M =
[[232  65 192 119 137 161  97 104 145  72  66  86]
 [176 100 193 149 142 146  61 102 145  80  37 108]
 [194  65 170 167 151 131  81 102 111  94  13 121]
 [201  90 163 133 129 158  76  92 134  45  27  86]
 [156  76 197 146 151  98 128  76 142 128  42 126]
 [181  63 205 146 142 152  70  86 169  50  45 143]]
The 2nd largest entry: 205
The 1st entry, reading row by row? 232
The entry in the bottom-right corner: 143
The smallest entry in the first column: 156
The bottom-left entry? 181
The entry just left of 149 is 193
The entry just right of 193 is 149
The entry just right of 92: 134
The top-right entry -> 86
The first entry of the smallest entry's row: 194
The 3rd entry on the diagonal from the top-right corner? 94
The second entry from the end, reading row by row -> 45
The fifth entry from the end, reading row by row? 86
The minimum? 13
The entry directly above 205? 197
The entry directly above the smallest entry? 37
The third-last entry, reading row by row -> 50
The entry directly above 42? 27
The top entry of the column that holds the smallest entry -> 66
The smallest entry in the first row: 65
The entry directly below 27? 42

[[408, -181, 176, -202, 704, -412, 366, -286, 254, 447, -289, -163],
 [499, 608, 514, 542, 338, -676, -211, 118, -907, -844, -771, 357],
 [-737, -774, -782, -783, -517, 376, 76, -560, 341, 321, 443, -712],
 [-367, -280, -223, -134, -614, -136, -666, 222, 106, -37, -142, 44],
 [-222, 127, -70, 149, -465, -61, -445, 152, -415, -527, -150, 116]]
Report the 1st entry, reading row by row.
Answer: 408
The last entry, reading row by row -> 116
Report the smallest entry in the first row.
Answer: -412
The smallest entry in the first column: -737
Report the entry in the top-right corner.
Answer: -163
Report the third smallest entry.
Answer: -783
The bottom-left entry: -222
Report the second-last entry, reading row by row.
Answer: -150
The 4th entry in reading order -> -202
Report the 3rd entry in reading order.
Answer: 176
Report the entry just right of -286.
Answer: 254
Report the largest entry in the last column.
Answer: 357
Report the entry directly above 149.
Answer: -134
Report the entry just right of the smallest entry.
Answer: -844
Report the third entry on the main diagonal.
Answer: -782
The entry just right of -445 is 152
The 3rd-last entry, reading row by row is -527
Report the entry directly above -614.
Answer: -517
The entry just left of the smallest entry: 118
Report the entry directly below 76.
Answer: -666
Report the entry just right of -560.
Answer: 341
The 2nd entry on the main diagonal -> 608
Report the entry directly below -782.
Answer: -223
The entry directly above 118: -286
The second entry on the diagonal from the top-right corner -> -771
The entry directly below -712 -> 44
The entry just right of 118: -907
Report the third largest entry.
Answer: 542
Report the entry just right of 443.
Answer: -712
The bottom entry of the column that holds the smallest entry is -415
